Each row has a name. Each piece below is followed by the name of the row it came from, unless a question asks for something else. Each question is about the rows just above it.

Sozal: [3.61 4.26 3.18 1.63 2.35 2.05 4.12 2.88 2.72 5.68 2.30 1.76 1.83 2.06
 3.15 4.37 2.58 1.12 5.22 1.17 8.06 6.23 4.25 5.84 3.57 3.07 2.27 3.01
 0.93]
lev: [2.85 2.83 2.53 2.15 2.92 2.41 3.01 2.92 2.13 3.16 3.10 2.95 1.83 3.09
 2.77 2.59 3.26 2.05 3.47 2.68 2.67 2.96 3.21 2.41 2.79 2.85 2.27 3.07
 2.20]
gonav: [2.98 2.90 2.53 2.15 2.92 2.05 3.01 2.92 2.72 3.16 3.08 2.95 1.83 3.03
 2.83 2.52 3.11 2.05 3.75 2.55 2.77 2.96 3.21 2.41 2.79 2.85 2.27 3.50
 2.20]
vit: [3.13 2.56 2.53 2.15 2.92 2.05 3.01 2.92 2.67 3.16 3.08 3.00 1.83 3.07
 2.83 2.59 2.58 2.05 3.47 2.62 2.67 2.96 3.21 2.41 2.79 2.85 2.27 3.07
 2.20]
gekog: [2.98 2.90 2.53 2.15 2.92 2.05 3.01 2.92 2.72 3.16 3.08 2.95 1.83 3.18
 2.83 2.52 3.11 2.05 2.98 2.55 2.77 2.96 3.21 2.41 2.79 2.85 2.27 3.50
 2.20]
zazi: [2.98 2.83 2.53 2.15 2.92 2.05 2.80 2.92 2.72 3.16 3.08 3.29 1.83 3.03
 2.83 2.44 2.73 2.05 3.16 2.62 2.52 2.96 3.21 2.41 2.79 2.81 2.27 3.07
 2.56]
sidak: [2.72 2.83 2.29 2.15 2.92 2.05 3.01 2.92 2.72 3.09 3.97 2.95 2.28 3.03
 2.83 2.59 2.58 2.05 3.07 3.47 2.53 2.96 3.12 2.41 2.69 2.85 2.27 3.07
 2.30]
Gedig: [3.61 4.26 3.18 1.42 2.35 2.05 4.12 2.88 2.72 5.68 2.30 1.76 1.83 2.06
 3.15 4.37 2.58 2.05 5.22 1.17 8.06 6.23 4.25 5.84 3.57 3.07 2.27 3.01
 0.93]
The row with [3.13 2.56 2.53 2.15 2.92 2.05 3.01 2.92 2.67 3.16 3.08 3.00 1.83 3.07
 2.83 2.59 2.58 2.05 3.47 2.62 2.67 2.96 3.21 2.41 2.79 2.85 2.27 3.07
 2.20] is	vit
Which row holds [2.98 2.90 2.53 2.15 2.92 2.05 3.01 2.92 2.72 3.16 3.08 2.95 1.83 3.18
 2.83 2.52 3.11 2.05 2.98 2.55 2.77 2.96 3.21 2.41 2.79 2.85 2.27 3.50
 2.20]?	gekog

Gedig: [-5.66  3.72 -6.70 -3.81 -1.58 -0.75 -3.56 -4.50]
gekog: [ 1.08 -0.20  2.73  3.72  1.19  1.58  0.27  0.84]
vit: [-4.15  3.72 -3.28 -1.50 -1.34 -1.30 -3.49 -2.53]
zazi: [-0.79  3.72  0.92 -0.79 -0.79  0.91  0.10  3.44]
san: [3.42 3.72 4.05 5.02 0.28 1.11 1.02 3.49]
vogu: [ 3.72 -0.89 -3.15  0.58 -1.43 -6.01  1.56  0.60]
Sozal: [2.73 3.72 1.58 1.20 0.27 0.84 0.84 1.08]
fab: [-1.42  3.72 -0.89 -6.01  1.56  0.60  0.58 -3.15]
Put [0.27 0.84 0.84 1.08 1.20 1.58 2.73 3.72] back in order: which row is it?	Sozal
Put [-3.15 -1.42  3.72 -0.89 -6.01  1.56  0.60  0.58] back in order: which row is it?	fab
Repeated in zazi:	[-0.79]
zazi without one entry, shuffled: [-0.79 -0.79  3.44  3.72 -0.79  0.92  0.10]. Gone:	[0.91]
Which entry of san is missing from [3.72 1.11 0.28 5.02 3.42 1.02 4.05]?	[3.49]
[0.91] with -1 step of 0.01 on every entry:	[0.90]
Which value appears more than once in Sozal?	[0.84]

gonav: [ 0.85  5.17  5.17 -4.10 -4.09 -4.48 -3.74 -4.51  2.88  2.07 -4.03 -3.54
 -4.80  6.70 -3.46 -2.19  4.57  2.52  6.32  2.92 -4.01]
gekog: [ 6.33 -4.44 -1.71  1.30 -0.68 -1.40 -0.53 -2.80  3.50  4.16  3.40  2.36
 -1.75 -4.92  2.95 -1.94 -4.39  4.99 -3.02  4.04  1.36]
dufit: [ 1.92 -4.32 -3.62 -5.88 -2.92 -0.27 -3.33 -2.84  2.30  7.24 -6.83 -6.79
 -2.36 -1.14 -7.00  4.50 -3.62  4.38  0.84  3.91 -6.26]
san: [-7.00 -6.26 -6.83 -4.32  4.38 -2.92 -3.63 -2.36  0.84 -2.84  2.30 -3.62
 -6.79  4.50  3.91 -5.88  7.24  1.92 -3.33 -1.14 -0.27]
Repeated in gonav:	[5.17]
Shift each entry of [-4.80] by +1 times 0.01:	[-4.79]
Which row holds these entries in another order? [-7.00 -6.83 -6.79 -6.26 -5.88 -4.32 -3.62 -3.62 -3.33 -2.92 -2.84 -2.36
 -1.14 -0.27  0.84  1.92  2.30  3.91  4.38  4.50  7.24]	dufit
[ 1.92 -4.32 -3.62 -5.88 -2.92 -0.27 -3.33 -2.84  2.30  7.24 -6.83 -6.79
 -2.36 -1.14 -7.00  4.50 -3.62  4.38  0.84  3.91 -6.26]	dufit
[-2.36  0.84 -2.84  2.30] with -1 step of 0.01 on every entry:	[-2.37  0.83 -2.85  2.29]
[ 0.84  2.30 -4.32 -6.79 -3.62 -7.00  7.24 -3.62  3.91  4.38 -6.26 -2.92
 -3.33 -2.84 -5.88 -2.36 -0.27 -1.14  1.92  4.50 -6.83] is which row reordered?	dufit
[-7.00 -6.26 -6.83 -4.32  4.38 -2.92 -3.63 -2.36  0.84 -2.84  2.30 -3.62
 -6.79  4.50  3.91 -5.88  7.24  1.92 -3.33 -1.14 -0.27] is in which row?	san

Sozal: [-1.37  0.44 -4.42 -3.72 -0.61  0.94 -1.10  2.95 -1.81  0.66 -0.63  0.93
 -0.48 -2.01 -2.77  2.41  0.44  2.23  0.82 -0.32  0.06 -3.63  0.23  4.81
  0.05  0.96  0.93  2.48  1.36  1.98 -1.21  0.13  2.66 -1.50 -0.65 -1.16
  0.97  1.92  2.22 -0.16 -2.56  0.45 -0.73 -0.43  0.30 -3.41  0.90 -0.81
  1.25  2.04 -2.77  2.11  3.18 -1.25  2.05  6.06]
gekog: [ 2.95 -2.03 -0.73 -0.06 -4.42 -0.43 -5.17 -3.63 -1.81  0.97 -2.01 -2.01
  2.66  0.23 -0.16 -1.51  0.06 -1.37 -2.01  1.56 -0.48 -3.72  0.44 -1.21
  0.30  2.23  1.98  4.81 -0.63 -2.56  0.93  0.05  0.66 -0.77 -1.16  1.26
  0.44  0.13 -0.65 -0.32  1.92 -3.41  1.85  2.48 -0.61  0.82  0.45  1.36
  0.96  2.41  0.94 -1.10  0.93  0.90  0.44  2.33]
fab: [-0.48 -0.65  1.36  0.93 -0.43 -0.81  0.13 -3.63  1.92  1.98  0.45 -1.25
 -0.16 -3.41  0.96 -1.16 -5.17  0.44 -1.50  0.94  0.90  6.06 -1.21 -1.10
  2.23  0.30  4.81 -0.32 -0.61 -4.42  2.95  3.18  2.41  2.04 -0.73 -0.63
  0.23  2.48  0.93  2.66  0.66  0.44  0.97  0.05  2.33  2.10  0.82 -2.77
  2.05 -2.01  1.25 -1.37 -1.81 -3.72  0.06 -2.56]
san: [-1.37  0.44 -4.42 -3.72 -0.61  0.94 -1.10  2.95 -1.81  0.66 -0.63  0.93
 -0.48 -2.01 -5.17  2.41  0.44  2.23  0.82 -0.32  0.06 -3.63  0.23  4.81
  0.05  0.96  0.93  2.48  1.36  1.98 -1.21  0.13  2.66 -1.50 -0.65 -1.16
  0.97  1.92  2.33 -0.16 -2.56  0.45 -0.73 -0.43  0.30 -3.41  0.90 -0.06
 -0.77  0.44 -2.03 -2.01 -2.01  1.26  1.56  1.85]
[-1.37  0.44 -4.42 -3.72 -0.61  0.94 -1.10  2.95 -1.81  0.66 -0.63  0.93
 -0.48 -2.01 -2.77  2.41  0.44  2.23  0.82 -0.32  0.06 -3.63  0.23  4.81
  0.05  0.96  0.93  2.48  1.36  1.98 -1.21  0.13  2.66 -1.50 -0.65 -1.16
  0.97  1.92  2.22 -0.16 -2.56  0.45 -0.73 -0.43  0.30 -3.41  0.90 -0.81
  1.25  2.04 -2.77  2.11  3.18 -1.25  2.05  6.06]	Sozal
Which row holds these entries in another order? [-1.21  0.13  2.66 -1.50 -0.65 -1.16  0.97  1.92  2.22 -0.16 -2.56  0.45
 -0.73 -0.43  0.30 -3.41  0.90 -0.81  1.25  2.04 -2.77  2.11  3.18 -1.25
  2.05  6.06 -1.37  0.44 -4.42 -3.72 -0.61  0.94 -1.10  2.95 -1.81  0.66
 -0.63  0.93 -0.48 -2.01 -2.77  2.41  0.44  2.23  0.82 -0.32  0.06 -3.63
  0.23  4.81  0.05  0.96  0.93  2.48  1.36  1.98]	Sozal
[-0.48 -0.65  1.36  0.93 -0.43 -0.81  0.13 -3.63  1.92  1.98  0.45 -1.25
 -0.16 -3.41  0.96 -1.16 -5.17  0.44 -1.50  0.94  0.90  6.06 -1.21 -1.10
  2.23  0.30  4.81 -0.32 -0.61 -4.42  2.95  3.18  2.41  2.04 -0.73 -0.63
  0.23  2.48  0.93  2.66  0.66  0.44  0.97  0.05  2.33  2.10  0.82 -2.77
  2.05 -2.01  1.25 -1.37 -1.81 -3.72  0.06 -2.56]	fab
Put [-5.17 -4.42 -3.72 -3.63 -3.41 -2.56 -2.03 -2.01 -2.01 -2.01 -1.81 -1.50
 -1.37 -1.21 -1.16 -1.10 -0.77 -0.73 -0.65 -0.63 -0.61 -0.48 -0.43 -0.32
 -0.16 -0.06  0.05  0.06  0.13  0.23  0.30  0.44  0.44  0.44  0.45  0.66
  0.82  0.90  0.93  0.93  0.94  0.96  0.97  1.26  1.36  1.56  1.85  1.92
  1.98  2.23  2.33  2.41  2.48  2.66  2.95  4.81] back in order: which row is it?	san
Sozal without one entry, shuffled: [-1.81 -0.16  0.90  0.23  2.95 -2.01 -1.21  0.93  0.44 -3.72  1.92  1.36
  0.44 -3.63  3.18  2.41 -3.41  2.04 -0.73  0.30  0.13  0.93 -1.10  0.45
  0.05 -2.77  0.97 -1.37 -1.50 -0.32 -4.42  2.48 -0.65  2.66  0.96 -0.81
  6.06  1.25  0.94  2.11  0.82 -0.61 -2.56  1.98 -2.77 -1.16  0.06 -0.43
 -0.48 -0.63  2.22  4.81  2.05  0.66 -1.25]. Gone:	[2.23]

vit: [ 6.67  2.10 -2.12 -5.97  2.48 -9.59  4.81  3.47  5.47 -4.45  1.05 -5.05
  6.54 -4.22  6.53 -0.57  2.09 -0.51  2.13]
gonav: [ 6.81  5.11  1.30  8.19  1.20  6.73 -4.69 -2.01  2.04 -6.38 -0.59  0.40
  5.07  0.04 -0.16  2.90 -0.10 -7.79 -4.72]
fab: [ 2.21  5.18 -0.83 -3.69  1.87  0.69 -2.08  3.30  6.07 -2.96  1.76 -0.95
  1.08 -1.28  4.69 -1.16  0.00 -2.97 -4.77]
dufit: [ 6.80  3.29 -5.07 -1.66  2.54 -6.50  2.33  0.54  4.04 -4.54  2.55 -4.74
  5.72 -4.36  7.27  3.51  2.29 -5.94  2.83]
Sozal: [ 7.07  1.54 -2.14 -7.74 -0.62 -4.97  1.79  4.10  7.48 -3.38  3.14  0.77
  2.92 -2.13  0.51 -2.61  0.80 -2.06 -0.89]
vogu: [ 7.07  1.54 -2.14 -7.74 -0.62 -4.97  1.79  4.10  7.48 -3.38  3.14 -6.92
  2.92 -7.57  0.51 -2.61  0.80 -2.60 -0.89]
lev: [ 5.12  3.15 -4.31 -4.32  3.23 -8.16  3.49  2.29  4.54 -3.63  1.87 -5.67
  5.18 -4.27  8.69  2.22  2.86 -3.38  2.52]
Gedig: [ 5.60  2.42 -3.72 -7.60 -0.65 -6.25 -2.28 -0.45  4.42 -1.17  3.98 -7.36
  4.97 -5.54  2.51  2.12  1.90 -9.59 -1.27]
Which entry of vogu is missing from [ 7.48 -0.62 -7.57  3.14 -6.92 -2.14  7.07 -7.74 -0.89  4.10  1.79  0.80
 -2.60  1.54  0.51  2.92 -3.38 -4.97]?	[-2.61]
Where do [ 5.12  3.15 -4.31 -4.32  3.23 -8.16  3.49  2.29  4.54 -3.63  1.87 -5.67
  5.18 -4.27  8.69  2.22  2.86 -3.38  2.52] appear?	lev
Move every entry of [8.19] by -1 step of 0.01.	[8.18]
Where do [ 7.07  1.54 -2.14 -7.74 -0.62 -4.97  1.79  4.10  7.48 -3.38  3.14 -6.92
  2.92 -7.57  0.51 -2.61  0.80 -2.60 -0.89] appear?	vogu
[-2.14 -7.74 -0.62] with -1 step of 0.01 on every entry:	[-2.15 -7.75 -0.63]
[-2.28] with -1 step of 0.01 on every entry:	[-2.29]
vit without one entry, shuffled: [-4.22 -5.05  5.47  2.13  4.81  3.47  6.67 -5.97 -2.12 -0.57  6.53  2.48
  2.10  6.54  1.05 -9.59 -0.51 -4.45]. Gone:	[2.09]

sidak: [ 7.32 -7.45  3.49 -7.41 -7.79 -7.34  7.54 -7.34  4.78  7.48  7.26 -7.17
 -7.37 -7.64]
vit: [ 7.69  7.43 -7.48 -7.76 -7.62 -7.38  7.59 -6.41 -7.36 -7.21 -7.59 -7.12
 -7.34 -7.64]
dufit: [ 7.22  7.60  7.34 -6.18 -7.31 -7.24 -7.47 -7.44 -7.40 -7.40 -7.48 -7.36
  7.45 -7.65]
Gedig: [-7.31 -7.38  7.63 -7.63  7.46  7.18  7.47  7.56 -5.75  7.58  7.56 -7.29
 -7.67  7.64]
san: [-7.41 -7.32  6.52  7.43 -5.81  6.89  7.92  7.92  7.91  7.17  7.28  7.33
  7.67 -6.51]
dufit without one entry, shuffled: [-7.24 -7.36  7.45 -7.44  7.60 -6.18  7.22 -7.65 -7.48 -7.40  7.34 -7.31
 -7.40]. Gone:	[-7.47]
[ 7.69  7.43 -7.48 -7.76 -7.62 -7.38  7.59 -6.41 -7.36 -7.21 -7.59 -7.12
 -7.34 -7.64]	vit
[7.22] with +1 step of 0.01 on every entry:	[7.23]
Shift each entry of [-7.62] by -1 times 0.01:	[-7.63]
[-7.41 -7.32  6.52  7.43 -5.81  6.89  7.92  7.92  7.91  7.17  7.28  7.33
  7.67 -6.51] is in which row?	san
Put [-6.51 -7.41 -7.32  6.52  7.43 -5.81  6.89  7.92  7.92  7.91  7.17  7.28
  7.33  7.67] back in order: which row is it?	san
Shuffled Gedig with one entry gone: [ 7.56 -7.38  7.63 -7.67  7.64 -7.63 -7.31  7.58 -7.29  7.46  7.18 -5.75
  7.56], missing	[7.47]

dufit: [ 3.17 -3.89 -0.70  3.06 -0.84 -1.21 -1.90  2.00 -0.49 -0.41]
vogu: [ 1.58 -0.04  1.62 -1.20  0.92 -1.48 -0.62  3.17  2.25 -0.85]
Gedig: [-0.79 -0.79  1.39 -3.30  0.03 -0.77  2.89 -4.91  0.99  1.24]
gonav: [ 1.37  1.12  1.09 -0.81  2.03 -1.07 -0.48  4.66  2.89 -0.70]
fab: [-2.02  0.70 -1.29 -0.73 -0.23  0.10 -2.84  3.55 -1.54 -0.70]
zazi: [-1.08  1.22  3.52 -0.60 -1.03  1.29  4.50 -8.78 -0.52  0.57]
lev: [ 0.70 -0.62  0.96  0.47 -0.86 -0.59 -1.26  1.69 -0.03 -0.70]
gekog: [-2.02  0.70 -0.70 -0.23 -2.84  0.09 -0.73  3.55 -1.54 -1.29]
[-1.08  1.22  3.52 -0.60 -1.03  1.29  4.50 -8.78 -0.52  0.57]	zazi
[-2.84] with -1 step of 0.01 on every entry:	[-2.85]
[ 0.70 -0.62  0.96  0.47 -0.86 -0.59 -1.26  1.69 -0.03 -0.70]	lev
Put [ 3.55 -2.02 -0.23 -0.73 -1.29 -2.84  0.70 -0.70  0.10 -1.54] back in order: which row is it?	fab
The value that Gedig holds more than once:	[-0.79]

vogu: [-7.22  0.27  5.01  2.41  3.90]
sidak: [-9.05  3.81  6.79  4.44  2.51]
lev: [-8.92  3.81  6.79  4.44  2.51]
gekog: [-9.08  4.13  3.92 -1.34  1.21]
fab: [ 0.55 -2.35  3.72  0.56  5.18]
[-7.22  0.27  5.01  2.41  3.90]	vogu
Put [ 5.18  0.56  3.72 -2.35  0.55] back in order: which row is it?	fab
fab without one entry, shuffled: [-2.35  3.72  0.55  5.18]. Gone:	[0.56]

lev: [-1.22  4.78 -1.05 -3.87]
sidak: [0.49 3.68 3.69 5.41]
Gedig: [ 1.64  5.01 -8.88 -3.29]
zazi: [ 3.77  0.84 -6.40  7.30]
Which entry of sidak is missing from [5.41 0.49 3.69]?	[3.68]
The row with [ 3.77  0.84 -6.40  7.30] is	zazi
[-1.22  4.78 -1.05 -3.87]	lev

san: [-1.60 -0.58 -1.97 -0.63 -0.52  2.64  2.05 -2.22 -0.17 -1.60 -0.37  0.91
 -3.09 -3.34 -0.66  3.19  2.09 -0.10  2.72 -1.82]
vit: [-2.84 -4.24 -0.98 -1.55  3.55  1.54 -2.94  3.28  2.17 -0.74  0.21 -1.14
  2.08  0.80 -1.45 -2.05  4.06  0.01  1.17  1.23]
dufit: [-0.98  0.22 -4.24  1.17 -1.45  3.55 -1.55 -0.74 -2.94 -1.14 -2.05 -2.84
  2.17  0.80  4.06  1.54  3.28  1.23  2.08  0.01]
Where do [-2.84 -4.24 -0.98 -1.55  3.55  1.54 -2.94  3.28  2.17 -0.74  0.21 -1.14
  2.08  0.80 -1.45 -2.05  4.06  0.01  1.17  1.23] appear?	vit
Put [-1.45  0.80 -2.05  3.28  1.54  4.06  1.17  0.21 -1.14  2.08 -2.94 -2.84
  3.55  0.01  1.23 -4.24 -1.55 -0.74 -0.98  2.17] back in order: which row is it?	vit
The row with [-0.98  0.22 -4.24  1.17 -1.45  3.55 -1.55 -0.74 -2.94 -1.14 -2.05 -2.84
  2.17  0.80  4.06  1.54  3.28  1.23  2.08  0.01] is	dufit
Move every entry of [-0.52] by +1 step of 0.01.	[-0.51]

vogu: [-7.12 -3.81  3.74 -1.30 -4.77  2.60  2.89 -1.91  3.42]
fab: [-2.07 -2.69 -0.57 -6.65 -5.87 -1.81  1.50  4.15 -0.05]
Gedig: [-5.64  2.98 -0.28 -1.67 -7.36 -3.04  2.75  3.90 -0.59]
lev: [-4.87  1.00  0.92 -1.82 -6.31  0.06  2.59  8.31 -1.65]
san: [-6.65 -2.07 -1.81 -2.69 -5.87 -0.57  4.16 -0.05  1.50]
Which entry of Gedig is missing from [-0.59  3.90  2.75 -0.28 -7.36 -5.64 -1.67  2.98]?	[-3.04]
Which row holds [-5.64  2.98 -0.28 -1.67 -7.36 -3.04  2.75  3.90 -0.59]?	Gedig
[-6.65 -2.07 -1.81 -2.69 -5.87 -0.57  4.16 -0.05  1.50]	san
[-6.65 -5.87 -2.69 -2.07 -1.81 -0.57 -0.05  1.50  4.16] is which row reordered?	san

